Each path below is one point turned by a fixed rotation once a step. After each direction that follows a path, write how fast that rotation turns it, in degrees each step (0 if it stays still).
Each turn is a multiple of 5 degrees from 10 to 175, or 0.
Each row of a path follows its step; steps can be skipped.
Path 1:
step 0: [  5   0  27  10  20 -14   3   9  -5 -21   8  -4  -4  -9 -11  -6   8  -8
   7  19   2 -15  -3   2  -6   7 -13 -18]
step 1: [  1 -14 -19   4  17  -1  -5  11  -6  -1   9  -4  -4  -4   2   8  18   8
   6  -6 -12  -6  10   3   4  31   2  25]
step 2: [  3   9  -1  22   2  17   8   0  10 -19 -21  22  -3   4  -9 -21  -3   1
   0  -4   1   4  22  13  -1   2   6  10]
step 3: [  4 -15  -2   2  -9 -30   1 -18  27  -2  -9  -1   4  -7 -11  -1  -5  -5
   4  11  -6  18  -3  -5 -12  17   6   0]
step 4: [ -7  -2 -24 -17  -5   0  -9  -5  -2  14 -15  15  -8   8  -1   6 -16   5
  -7 -27 -18  11   3   1  13   2  -7  -6]
step 5: [  3  13   6 -17  -9  -7  22   4  -4   7 -20   8  -2   6  -3   3 -10  -3
   1  15  10   3   0   0  -6 -32  20  -9]
step 6: [  7 -15   7 -10 -16  -5   1  12  -4  16   7 -19  13  -5  13  15 -13 -11
  13  -7   8   0 -21   5  -6   3 -18  -7]
step 7: [ -5  17   8 -11  15  20 -19  13 -24 -10  -5  -6 -18  -6  20   3   1   6
  -8   1  -6  -1  -5   2  -4 -12 -12  -1]
step 8: [ 23  -1   0   7   3  15   6  -9  -3   3  16 -12   8 -16   9  -9  13   0
  10  14  12 -13  -1  -4 -13  -8  21  17]
step 10: [-11   0   0  -7  18   4  -2 -15   1 -21   6   5  -7  -8 -11   0  18  10
 -15   7 -13   5  10 -22   8   9  22 -14]
[ 4  2 -5  4  3  4 -2 -7 11 -4 -4 -2 -8 -2  5 -2  2  3  0 -2  7  0 -3 -1
 -2  5  0  4] | 55
[ -3  -1   6   6 -10   2   1   3   4  -3  -4   3   6   2   0  -1   3 -10
   1  -1   8   1  -5   1  -4   2   2  -2] | 115
[ -4   8  -3  -2   1   7  -1   4  -1   3   2 -11   0  -6  -4  -5  -3  -6
  -2   5   1  -8  -3  -1   1   4   1  -2] | 40
[ -1  -5   5   1   4   1  -1   1  -6   4   2  -3   2   3   4 -12   3   9
  -3  -3   6   1  -7  -4  -1   1   4  -3] | 35
[-9 -1 -3  1  7  5  0  0  3 -6 -4  5 -1  2  3 -5  0  0  2  7 -5 -1 -4  5
  0 -9 -2 -6] | 145
[-2 -2 -6  3 -6  2  1 -2 -2 -2  4 -2  4  6 -1  4 -3  6  0 -7 -6 -7 -8  6
 -7  3  0  2] | 145
Path 2:
step 0: [ 14  10  10   3  11  21  -8   1   3  -5 -14  -4  -8  11  -1   8  -5  -4
   8  -8 -11  11  -3 -28   8 -11  14   1]
step 1: [  6  -7 -11   6 -20 -21   5 -21   7 -10   6   0  -8  -1   6  -7  -5 -12
  12  -4 -13 -12   1 -18  -4  -9 -18   0]
step 2: [  0   3  -9  13   5   1  13  11  -1   0  -4 -13  -2   2  -2 -18  -5   1
  15 -12  10 -14   5  -6  -7  26  24  -8]
step 3: [-15   3  15  -9   1   3  17   4  -2   4  19   4 -10 -25  -4  -8 -16 -12
 -11   7  13  -1  11  -2  -9  -3 -11   4]
step 4: [ -4  -7  10   5  -6  12   3  13  -7   4 -15  23  -7  -8  -6   0  11  16
  12  -8   3  24 -10  -6  -9  -7  14  -9]
step 5: [ -9   4  -6  15   2 -12 -10 -10   8 -21  -4   2 -19  -6  -4  19 -10 -14
  -6  17 -12   9 -13  -2  -6  -7  -1   8]
step 6: [  6 -12  -3  14   0  11 -15  -1  -5  -2  -9  -9   1  13   9 -16   0 -19
  12 -17 -13   4  21  -4  -4  -5  16   6]
step 7: [ -1  24   4  -2 -12   3   7   9   3  -9  19  -2  -3  -3  -1   2 -14 -15
  14 -16  -9 -19  -3  -8   2   8 -18   0]
step 8: [ -7  -6   4   8  -3  10  23  -3  14  18   1 -10 -10  -7  -8 -18  14  20
  15   2  -3  -3   7  -7 -16   3   5   2]
step 10: [ -5 -22  -7   8  -7  -9  -6   0 -20  10 -10  10 -11 -10 -11 -23  -1 -10
  -5  -3 -10  18 -10  -4   4  -9   4  -3]
[-1 -3  3  2  4  0  6  5 -8 -2 -9  0  1  9 -3 -7  4  7  3 -1 -4  2  4 -2
  1  1  2  5] | 170
[-2 -3  4 -5 -3  0  2 -2  1  1 -1  5  8  2  6  3 -8 -1  0 -5  2  4 12 -5
  1 -7  0 -1] | 125
[ -7   2  -2  -5   1  -6  -1   4  -5   5   5   2   0   3   3  -5   0 -11
   1   1  -4  -2   1   4   4   4   9   0] | 90
[ 3 -5  4 -1 -3  1  0  5  2 -5 -2 -2  7  0 -1  3  0 -8 -2  2 -4 12 -8  5
 -3 -1  2  5] | 60
[-9 -4 -4  0 -7 -5  4  2 11 -2 -1  2 -1  6  1  3  2  5  8  4 -1  1 -3 -1
  2  3  0 -2] | 110
Path 3:
step 0: [  2  -6   0  18   0   3 -13  17 -14  -8  -9  -1 -10 -16  12   7  11 -14
  -5  16 -23  20   5   8  10   1  -7  10]
step 1: [ -6  17  11   2  -2   4  15  11 -10  -6   1   0  -5  -1   6  11  -9  -7
 -10  -9 -16  11  15  19 -16  -2  31   4]
step 3: [  9 -13  20  22  15  -2  -6   8  -4  -2 -25  15  -3  -3  -7 -13  11  -2
  20  -3   9  -4  -8  10   3   7   5  13]
step 4: [ -7  -2  20  17   0   6   0  17 -22   7  -3  11  19  -2  -7   6  11 -16
  -5   0   3  13   1 -11 -14 -20   0  -9]
step 5: [  4   2   5 -18  -1   0   4  -5 -18 -14  13  20   5 -15 -15 -11 -23  -8
  10  -8  -6  12  11  -9 -16  -4   4   1]
step 6: [ 27  -7  -1 -10 -12  -8 -15   4  -9  -4 -13   2 -12   1  -9 -25  14  13
  -3 -17 -12   8  14  -4  -4   3  -8   5]
step 7: [-11  -2   7   6 -10  11 -13  16 -12 -23  -7  -5  -8  15  12 -13  20  -8
  10  -1   6   8   0  19 -14   8  -7 -11]
step 8: [  4   7   0   7   0   4  10  24 -10   1   9   1 -10   7  12 -10 -24 -29
  -6  -8  -6  16  -7   5   4 -10  -6 -12]
step 9: [ -2  -1 -11   9   2  -3   3   0 -15  -1 -21  -2 -28  -6 -12  -1 -30   7
   7  -8   3  12  19   2   5  -7   8   5]
step 10: [ -7  -3  23  14  -8  -2  -6  -7 -15   1 -23 -16  -5  -3  -4 -12   2  -5
 -13   7 -11  -6  10   9  -6   4 -12  26]
[-4 -5 -7  0 10  0 -7  0 -2 -1 -2  3 -8 -2 -4 -2  7  0 -3 -6 -1 -4  2 -2
  6  0  0  6] | 110
[ 5  1 -6  1  1 -7 -3  5 -1 -5 -7  2  8  3  2  4 -4  8  1  1  2  4 -2  3
  2 -2 -4  8] | 115
[-5  3 -5  0  6  2  8 -3  5  2 -2  8 -2  0  1  3 -3 -2 -4 -1 -4 12  2 -3
 -6 -2 -1  0] | 95
[ 0 -2 -5 -7 -7  4 -3  4  0 -3  4 -1 -7  5 -3 -6 -1  1 -6  6  4  9  0  5
  5 -1 -3 -2] | 40
Path 4:
step 0: [ 15  -4  11   3   0   4  -5   7  24 -14 -20  -6  -8  -1  14   3   8   1
  18 -15   2  -3 -12   4  21   0  -3  10]
step 1: [ -9  -8  -8 -15  16  16 -13   0  21   6  -9  -5   4  -5  -3 -22  -7   2
   0 -18   6   9   1   6  -8   5 -17  10]
step 2: [  6  -5   9   3  -6 -22 -22 -25   7 -11  -7  -5   7  -4 -15  -6  -1   6
   1  -3 -14 -10  -2   7 -16   3 -10  17]
step 3: [  4  -9   3 -16  -2  -3   6   6  10  -2 -18 -15  -7  -8 -20  24  18  -6
   7  -5   6  -1   3  10  -3   6   9  22]
step 5: [  6 -12  14  -7   4   1 -21  -1  12   0   5  10  16   9  -8  -6  -1  14
   9 -10   3   9 -25  14   8  13   3  13]
step 6: [-10 -15  18   8  -4   4  -7  -8  10   2 -15 -12  -6   1   5  10  -7  -8
  19 -13  -1   4   1   2 -25  17 -11  10]
step 7: [  2  -1   3  -3   3  -3 -22   2  17 -17 -21  -4 -19 -19   2  -4  11   7
   4 -13   5 -11   3   0   5 -15   0  14]
step 8: [ -3  -3 -13 -12   5   8  -6  -6  11   1  -7 -14  25  -6 -15  -9   7   0
  -4 -10   2   6   2  -5   9   7 -12  30]
step 9: [  9  -6  10  -2 -10 -11  -8 -34  18   7   1  -5  -7  -5 -15   6  -5  10
   4   2  -8   6   4  18   3  17  -1   7]
step 10: [  4  -5   6 -13  -1   7   4   5   2  -9 -18  -7  -8 -13  -8  18   2   7
  14 -24  -5   4 -24   8  -6   7  15   8]
[  3   3   1   1   1   0   7   4  -1   3  -7  -6 -16   0   5   2   0  -2
   3   0  -3  -2   1   5   2   4   3   2] | 110
[ 2 -1 -3 -8 -5 10 -2  3  2  0  1 -1  0 -4  5 -1  9 -4  2  3 -2 -4 -1 -4
  8 -5 -6 -1] | 100
[-8  1  3  1 -1 -2  6 -8  4  1  2 -1  1 -6 11  0 -4  1 -3 -3  2  3 -1 -2
  6 -6  1  8] | 45
[ 0 -3  4  1  0  7  2  1  4 -2  6  5  1  3  4  6 -5  0  5 -4 -2  2 -8  0
  5  7  6 -8] | 65
[ -1  -9   1   1  -5   3   0  -5  -4  -4   1   2  -4  -1   1   2   5  -6
  -2  -1  -3  -3  -5   1 -12  -5   7   2] | 95
Path 5:
step 0: [  3   6 -24   1  -8  -9  18  13  -5   0   2  12   5   4  17 -11   1  11
   8 -15 -21  -2  -4  22  -5  -2  11  11]
step 2: [-16   7 -18  13 -15   3  25   5  -8   6   7  -3   3  -6  -3  23  -6  -3
  -4 -11 -11  12   0  -5   6 -19  -3 -15]
step 3: [ -7  15  22   6 -15 -10   3  -2   4  21   5  -1  11 -14  -2   4  -2  12
  -7 -14 -11  -4  -2 -19  -2 -15 -23   1]
step 4: [-13  17   1  -8   6 -28   2  -8   5   2  11  -1  18   0   4  11   1  11
  -8  -3 -10   7  11  16 -21 -19   0   3]
step 5: [ 12  16  -9   7  -7 -28   1  -1  16  -6  -3  11   1 -12   6 -19  17  -3
 -10 -12  -1   1  -8  -5 -18  -9   4  15]
step 6: [-15  12 -17   1  -3 -14  23   4  -2   8 -10   6  -8  10   2 -26  -2 -12
  -4  -3  -5  19   1  17   6 -12   6   6]
step 7: [  3  20  -4  11 -24  15  15   3 -17   3  -9  18 -10  -3  10  -7  11   0
  -4 -18  -9  10  11  -3  -1  -1 -15   0]
step 8: [ -4   6   1   1  -9   1  11  -7  -7  18  22 -13 -13  -3  -3   2   3   0
  -7   3 -21  22  24  -6  -1 -16  -8 -12]
step 9: [ -3  15   6  17 -13 -20   7   7   0  -8   4 -20  -3 -19  16  12  -2   8
 -11   2  -3  -8  12  -7 -13 -10 -19  -4]
step 10: [ -9  18  12  -6  16 -25  -4   6 -13   5   2 -17  14  -9   1 -22   6  -7
 -11   2  -9  -1  -2   0 -11 -20  -2   0]
[ -2  -2   0   4  -1   4  -6   9   0   2   0   8 -10   1   3  -3   2   2
  -4   0  -1   6  -5   7   0   0   7   5] | 60
[  0  -2  -6   2   6  -2   8   6  -4  -5   0   0   5   3  -1 -11   1  -3
  -3  -5   5  -5   1  -3   0   2   8   2] | 70
[ 4 -3  0 -4 -5  2  7 -3  5 -5 -3  7 -1  2  3 -6 -2 -6  3  3 -9  4  2  3
 -2  8 -1 -4] | 55
[-7 -4  9  3 -1  0  1  7  0 -3  4  0  4 -2 -4  3 -4  2 -9  2 -4  2  2 -7
 -6  5  1 -5] | 60
[ 3  1 12  4 -3  1  1  2  5  4  1  5 -3 -4  1 -3  7 -7  4 -1  7 -5  1 -6
 -2  1 -3  4] | 170
Path 6:
step 0: [ -4   0 -14  14  -9  -9   3  33 -14   3   4   6  -3  -9  -1  -7  10  13
 -12   0   3   9  -6 -17 -10 -14  -2  12]
step 1: [ -8  -4  -8  10   5  11  -9  -4  -3   1  18  -2  -4  -5  -6   6 -31   6
   7   0  19   5  -8   1 -19  11  15 -14]
step 2: [  1   8  -5   7 -11  -5   7 -18   3  13 -10  19   4  17   3 -12 -13   1
   2  15   8   1  13 -16  15  -3 -10 -19]
step 3: [  6  -3 -16  -5 -12 -15   0  -9   6  -1  -4  12 -14   3  -4   8  -3  10
  -3   1 -14  14 -15  12  -9   8 -25  20]
step 5: [-16   8   6   2   6   4  -3  17  -7   6 -11  19  -8 -15  -5  -4 -14  22
 -14   8   7  -6   2  -3   4  22   9  -6]
step 6: [ -9  -5   7  12 -12 -15  26   1  -6   7   1  -3   0   5   2  -8 -28  -6
   9  -7  19  20  -4   4   1  -6  -6   4]
step 7: [ -7   3  -9  14   0  14  -5 -25   7   7   4  10   4  17   5   7   2  15
 -10   3 -17  25  -9  -4  -7  -8   3  -2]
step 8: [  6  20  -6 -22 -10  -1  -3 -14 -12   2   5   9  -7   1  19   1   7  15
  -2   2  20 -17 -17   1  -1   5 -10   4]
step 9: [ -1   4   1  -1   8 -15  -7   3 -10   0  -2 -16  -6 -22   0 -20  -3   6
 -15  -4  -3  23   5  -4   4  20 -19 -11]
step 10: [-13  13   2  13  14   2   3   4  -9   0  -7   6  -5  -6   8  15 -22 -17
 -11  15   4  13  -8  12  12  -7  10  14]
[ -3  -2   1  -3  -4  -2   6  -4   1  11  -6   1  -3  -2   0   3  -2 -11
   1   5  -5   6   5   2   0   2   2   1] | 95
[  0  -2   3   0   8   7  -4  -5   3   0  -1  -7   7   1  -2   0  -5  -4
  -7   2   3   3   2   0 -10  -3  -6   0] | 130
[-4 -3  0  4 -3  2 -6 -1 -4 -3  8  0 -2 -4  3  4  4  1  4 10 -3  4  1  6
 -4 -9  3  3] | 110
[ -3   2   5   6   8  -7   2   0  -2  -5   3   5   3   5  -2   3 -11  -2
   5   2  -1   1   6   2   4   1   0  -4] | 85
[  3  -2 -10  -3  -3   3   0  -6 -10  -1   0  -7   3   9   1   4   0   3
   4   5  -2   1   2  -2   2   6  -4  -3] | 65
[ 0 -9  2  8 -1  6  2  1 -3  7 -1  0 -4  9 -3 -3 -1  2  2 -2  7  1 -2  0
 -1 -2  8 -1] | 70
Path 7:
step 0: [-11 -20  -1  16   3   1  -4  -4  18 -17  -4  12  -9  -4  -9 -14  -2 -23
  -3  -8  21  -2  17  -8   6 -10   7   0]
step 1: [  0   0   9  -6  11   8  -6   3  22  -4 -19  11  -1   4  -2  -3 -14 -22
   3  24  -5  17  -8 -10 -13   7   2  10]
step 2: [ 10 -13   6 -19  -2  -3 -10 -15  12   7 -16  18  -7  -2 -14   6   2   0
 -18   5   9  -8  -1   6 -13 -27  -4  -2]
step 3: [ -7 -21  -3   9   9  18  -4 -16  14  -8   9   5 -12  15   3   6  -2 -19
   4  12   9  -8  22  -8   4 -13  -2  -9]
step 4: [ -4   0  -3 -14   5   1 -15  10  26 -12  -5   5  -3   4   5 -25  -6  -4
   2  30  -2  15  -5   3  -2 -10  -5  -5]
step 5: [ -3 -24  22 -12  -6  -4  -5  -4  10   8 -12  24   1  -1 -12 -17 -10  -8
  -8  -7  -3 -10  11   7   5 -16  -3   5]
step 6: [ -2   3  15  -2  24  16  -6  -1   6  -9  -7   9  -9  10   7   7  -7 -18
   0  15  -3 -19  21 -19  -7  -7  -1   0]
step 7: [  3   5  -1  -5   9  -1  -5   2  26  -3 -14   2 -20   0  -2 -15   0  11
  15  18  12  -7  -7  11  -8 -26  -5  -1]
step 9: [-14  16   2  -5  11   0  -5   8  16 -20 -13  16  -5  -2  -5  -8   5 -22
 -11   9  -2   0  17 -22 -11  -5   0  -1]
step 10: [  0  -5   1   2  16   5  -3  -3  21   9 -19  18 -19  -1 -17  -9 -15  -5
   0   0  18  -3 -11  12 -11  -6   1   9]
[-5  3 -7 -1  8  3 -1  0 -4 -3  9  1 -9 -2 -3  2  1 -4 -7 -4  0 -8  2  2
 -2  0 -3 -1] | 110
[-4 -2  1  0  1 -7  7 -3 -1  1  2  0  5  0 -8 -6  5 -1  4 -4  9 -1 -1  6
 -3 -9  2  2] | 145
[-1 -9 -3 -6  0  5 -5 -6 -3  1  6 -2  7  5  0  2 -2 -3 -9  6  4  7 -3  3
 -1 -1  1  0] | 35
[ -7  -2   4   8  -6   5  -3   1   4   6  -3  -6  -4  -2  -2  -1  -4   8
 -10  -4   4  -2   1   3   2  -2   2   0] | 140
[  8  -2   6   5  -1  10  -7  -5  -1  -4   4   1   3  -1   0  -3   3  -3
   4 -11  -1   0   2   2  -2   0   2  -3] | 135
[-1  4 -3  1  1  2 -3  3  0  3 -3 -2 -5  2 -1 -4 -2 -2  3  3 -8  5 -6 13
 -9 -1  3  2] | 125
